In the data rows, the value 128 means zero.
Some points:
[140 106  76 104 110 138 123 141 136 129  66 129 160 100 117 146 120 127
 143  89 123 136 110 107 158 151 156 116 101 119  99 157]
[138 135 135 146 135 129 106 133 128  92 133 180 142 125  84 117 138 110
 121 123 113 138 105 139 123  91 124 122 168 127 109 118]
[140 112 121  86  99 140 165 129  76 141 142 129 103 174 111 121 121 197
 150 120 131 135 155 124 149 118 142 118 123 134 140 109]
[147 137 178 128 113 137 134 147 184 194 152 129 150 123 117 148 176 143
 126 154 120 172 123 155  94 137 154 106 136 113 101 136]
[130 139  94 175 101 134  84 116 108  88 107 150 154 127 120 152 143 155
 147 123 117  99 124 126 129 100 121 161  79 153 134 102]
[135 137 132 127 102 133 122 117 176 135 124 131 102 131 122 135 107 141
 110 114 146  74 113 166 159 136 108  78 121 118 125 150]
[115 109 138 121 161 109 110 127 121 115  91 124  95 166 158 133 160 126
 104  98 129 171 140 145  81 102 109 157 120 118 107 143]
[126 143 131 138 146 138 132 112 164  85 111 107 112 139 160 134 154 114
 109 155 113 180 146 159 185  75 148 157 103 138 129 180]
[156 119 118 130 117  70 113 151 124 146 124 104 134 140  80 168  94 172
 102 124 119 141 126 100 134 119 151 162 159 109 137 141]
[150 113 124  84 117 147 128 145 114 132  89 100 129 121 131 110 138 126
 122 106 151 113 133 113  85  86 127 117 146 146 166 120]
[110 105 135 154 116 125 125 131 115 109 102 117 171 152 143 110 100 112
 165 163 129  75 150 154 120 125 131  95 130 120  82 145]
[123 140 166  95 130 150  99  89 161 106 119 119 135 130  96 126 106 115
 106 134 165 112 126 160 148  72 115  89 136 110 120 100]
[111 136 101 156 153 111 144 201 121 126 150  93 156 156 121 106 128 121
 110 158 136 126 145 134 154 141 101 135  76 160 139 121]
[110 155 113 113 131  75 130 111 143 108 116 141 122 139 149 114 149  98
 118  71 121 170 166 100 109 128 122 102 121 105 101 124]
[129 157 151 123 102 166 148 124  98 118 146 105 138 137 154 138 145 137
 126 106 150 120  79 172 157  86 103  80 149 154 155  97]
[ 97 181 160  66 127 136  89 104 116 114 127  37 130 147 106 132 133  81
 143 163 131 123  93 115 118 126 112 163 137 142 103 133]
[ 82  88 113 104 138 125 103 143 134 155 136 133 144 110 132 125 155  80
 136 120 139 156 153 168 126  99 114 125 134 129 103 105]
[112 144 141 106 138 124 124 153  76 122 116 152 130 114 100 120  71 101
 127 175 136 100  96 135 146 141 111 133 160 110 192 136]
[142 139 111 157 127 158 111 130 188  93 178 152  98 127 138 111 100 121
 141 111 133 109 172 110 137 111 180 116 164 181 135 143]
[147 138 138 130 148 119 160 105 101 146 136 104 129 129 147 154 103 133
 204 102 115 111 132 120 120 131 137 126  99 146  99 154]
[118  98 167 138 134 103  97 144 104 131  99 152 102 141 113 122 119 120
  93 130 127 143 110  98 143 136  93 129 110 133 114 118]
[144 147 181 115 109 136 156 117 156 103 136 155 128 142  96 118 174 123
 154 138 129 130 147 133 113 128 125 111 115 134 123 185]
[109 114 115 162 161 165 160 163 137 134 170 112 112 113 111 112 152 148
  87 167 158 125 150 120 118 160 133 119 108 153 101 166]
[132 144 161 159 159 138 150 143 147 128 108 140 127 114 140 125 167 144
 117  84 112  87 160 127 125 152 117 147 130 105 109 119]
[106 141 151 145 109 165 161 119 125 128 128 112 123 121 124 140 133 128
 140  81 149 125 161 122 149 133 177 132 131  93 139 158]
[116 144  89 103 102 106  71 161 143 129 110 134 125 128 109 140 133 128
 123 116 154 141 149 107 150 176 116 137 138 122 174 148]
[107 116 153 139 121 102 117 102 173 140 156 115 129 122 119 119 141 122
 121 151 118 103 127 195 138 120 200 132 130 170 144 121]
[101 102 108  94 104  92 121 124  95 100 125 136 113 137 140 145 140 126
 106 100 130 116 143 131 123 127 135 128 124 161  85 104]
[114 159 129 179 122 149 148 109 150 105 137 108 131 107 122  86 147 147
 125 139  77 150 146 137 103 103 163 128 168 136 124 138]
[127 100 105 125 123 115  99 153 135  99 168 142 135 166 147 152 138  84
 106 135 105 138 145  90 123 127 106 132 125 133  99 103]
[113 138 161 132 142 111 142 126 127 135 108 138 140 114 152 119 131 146
 131 136 102  82 123  93 112  99 144 155  89 141 112  83]
[106 155 106 173 109  83 171 101 138 134 113 148  91 161 160  84 126 143
 164 139 113 103  68 113 118 113 132 104 118  78 135 142]
[138 118 115 129 160 110 120 166 117 111  89 163 122  80 142 130 134 136
 133 142 125 176 131 152 137 169 150 123 132 117 127  91]
[133  90  94 115 153 122 132 127 110 158 128 153  89 113  96  88 147 153
 165 149 163 149 133 100 125 162 128 151 169 158 140 176]
[124 149  80 125  98 158 158 156 122 150 105 120  81 106  96 110 109  92
 148 128 132 160 156 119 152 162 129 158 106 105 105 108]
[129 133 140 158 165 140 122 150 109 147 126 125 113 138 122 167  91 142
 175 184  94 128 185 142  95 110 112 147 110 145 136  96]
[ 97  84 150 122 120 129  73 117 106 129 110 125 131 158 202 126 123 103
 101 124 136 153 150 135 124 159 120 140 136 128 125 107]
[164  44 106 145 172 128 131 108 114 127 170 115 142 136 122 147 146  98
  99  99 138 155 116  97 151 130 115 108 117 130 103 136]
[118 132 146 142 141 138 145 127 107 141  84 113 113 134  97 148 116 124
  70 137 134 115 106 113 120 106 164 123 141 117 182 102]
[166 109 116 127 107 146 119 101  96 112 115 140 133 106 171 107 160  98
  96 154 131 123 142 133 147 173 127 158  95 146 118 113]
[193 167 113 129 180 104 106 144 137 142 178 160 107 162 135 124 138  79
 130 148 124 107 121 167 152 137 170 130 113 117 144 127]
[149 116 115  74 110 107 206 155 150  91 100 108 134 131 173 140 138 123
 136 132 147 131 125 139 141 106  81 110 130 157 162 119]
[139  97 113  98 132 124 105 142 132  92 124 115 129 135 165 151  92 110
 119 168 149 133 128 108  69 160 145  90 102 112  96 115]
[141 137 104 168 127 120 119 114 124 139 144 127 123 137 177 128 116 134
 110 126 153  97 154 150 102  85 111 156 130 119 117 159]
[160 105 105 143 133 122 167 105 122 133 134 121 167 146  81 170  94 148
 130 131 108 142 132 126 109 153  65 137 146 146 168  99]
[134 149 162 167 125 117 156 112  98 135 183 112 127 116 163  80 113 126
 141  95 158 127 123 116 109 122 138 144 113 109  92  82]
[132 126 120 156  84 109 129  92 129 156 129 136  99  59 139 152 104 124
 109 142 129 112 105  93 118 128 121 137 150 110 164 116]
[141 110 175 125 135 133 103 116 136 111 118 117 130 143 157 121  77 141
  60 110  92 154 119 129 140 144  96 140 126 116 105 145]
[132 127 118 119 135 121 121 106 132 164 180 178 153 149 128  90 108 172
 104 137 108 159 118 103 141 105 126 144 102 136  98 147]
[117 165 142 162 152 147 132 127 126  84 159 146 133 123 149 145 186 147
 133 144 199 154 129 125 115 144 139 119 129 107 129 164]
[124 158  90 103 128 152 163 105 144 108 128 118 104 163  56 131 102 128
  89 149 128 118 100 169  85 145  89 170 120 144 169  90]
[118 156  88 136 103  99 153 120 123 134 128 125 131  86  99 126  98 102
 113 120 116 100  70 102 100  68 130 117 104  97 160 130]
[138 119  97 100 135  92 134 111 129 119 126  87  91 131 125 141 133 142
 122 126  70 142 121 123 172 153 115  86 175 118 168 109]
[113 142 155 141 142 146 139  96  90 134 130 153 178 104 143 120 159 151
 124 127 123  72 161 106 153 143 110 117 143  89 117 137]
[103 118 139  99 119 142 171 131 110 150 109 146 100 127 128 145 135 116
 136 115 105 121 115 137 135 104 130 144 167  85 174 135]
[113 154 109 105 119 151 134 123 134 172 125 158 143 123 137 133 102 133
 119 177 122 110  62 118 121 132 116 136 182  99 122 105]
[135 135 145 126 158 142 119 153 154 139 135 162 170 127 117 140 107 127
 139  90 128 118  99 133 115 164 156 137 163 140 114 167]
[177 116 164 148  87 139  98 167  94 122 139 110 132 126  99 157 147 147
 154 129  93  95 125 126 130 106 114 117  80 130 116 115]
[119 146 139 122 151  95 138 118 127 187 171 121 121  90 126 156 139 133
 108 155 119 135 138 119 137 135 132  64 127 142 115 155]
[138 111  85  86 126 116  79 143 144 114 133 101 144 121 119  80 101 140
 154  96 126 145 126 140 122 155 141 142 143  96 166 123]
[126 159 162 115 117 119 121 134 121 125 159 141 118 131 112 117 112 118
 156  99 104 122 149 145 102 153 119 125 157 173 142 170]
[107 153 125 125 132 137  95  98 152 145 108 133 122 102 124 147 134 176
 154  95 136 139 107 134 125 168 124 120 100 179 122 132]
[ 93 155 131 158 118 134 115 141 142 157 131 123 167 166 144 171  98 147
 163 143 112 116 144 100 142  85 109 151 131 142 117 125]
[142  88 176 159  99 119 168  94 142 139 102 136 113 155 109 152 119 117
 141 122 130 144  94  82 152 148 118 134 122  98 147  95]
[115 111 122 141 129 179 141 141  77 165 100 135 154 114 150 107 143 126
 151 118 142 116  93 148  95 143 155 112 148 136 106 165]
[175 149 120 168 145 121 105 151 165 119 127 122 114 120 109  80 146 131
 115 143 142 118 114 165 138 117 149 138 157 193  81 140]
[ 77  88 108  66  91 163 110 167 146 103 171 139 119 101 142 104 150 141
 132 111 110 122 125 137 128 171 155 152  97  94 158 125]
[145 116 135 115 151 142 112  85 122 151 120 122 156 137 147 105 140  93
 144 117 139 180 150  93 100 126 133  76  78 118 136 131]
[138 108 130 112 150 140 147 113 133 109  89  99 142  87 120 141 128 151
 180 127 175 144 152 139 184 111  94 168 143  95 157  81]
There is one direction along which these points spread out most. Take the direction at right angles to it along which they spread out most. Then take the direction at right angles to both along which they spread out most. Go by this last direction. How many in every 100 of the points above lie lower along it than each point below? Round to a whole number. More than half of the points above lie lower than the first one.
[134 149 162 167 125 117 156 112  98 135 183 112 127 116 163  80 113 126
 141  95 158 127 123 116 109 122 138 144 113 109  92  82] 1
[139  97 113  98 132 124 105 142 132  92 124 115 129 135 165 151  92 110
 119 168 149 133 128 108  69 160 145  90 102 112  96 115] 32
[138 135 135 146 135 129 106 133 128  92 133 180 142 125  84 117 138 110
 121 123 113 138 105 139 123  91 124 122 168 127 109 118] 58
[113 138 161 132 142 111 142 126 127 135 108 138 140 114 152 119 131 146
 131 136 102  82 123  93 112  99 144 155  89 141 112  83] 0
[ 97  84 150 122 120 129  73 117 106 129 110 125 131 158 202 126 123 103
 101 124 136 153 150 135 124 159 120 140 136 128 125 107] 13
[177 116 164 148  87 139  98 167  94 122 139 110 132 126  99 157 147 147
 154 129  93  95 125 126 130 106 114 117  80 130 116 115] 4
[140 112 121  86  99 140 165 129  76 141 142 129 103 174 111 121 121 197
 150 120 131 135 155 124 149 118 142 118 123 134 140 109] 55
[106 155 106 173 109  83 171 101 138 134 113 148  91 161 160  84 126 143
 164 139 113 103  68 113 118 113 132 104 118  78 135 142] 25
[147 137 178 128 113 137 134 147 184 194 152 129 150 123 117 148 176 143
 126 154 120 172 123 155  94 137 154 106 136 113 101 136] 75
[135 137 132 127 102 133 122 117 176 135 124 131 102 131 122 135 107 141
 110 114 146  74 113 166 159 136 108  78 121 118 125 150] 70
[107 116 153 139 121 102 117 102 173 140 156 115 129 122 119 119 141 122
 121 151 118 103 127 195 138 120 200 132 130 170 144 121] 78
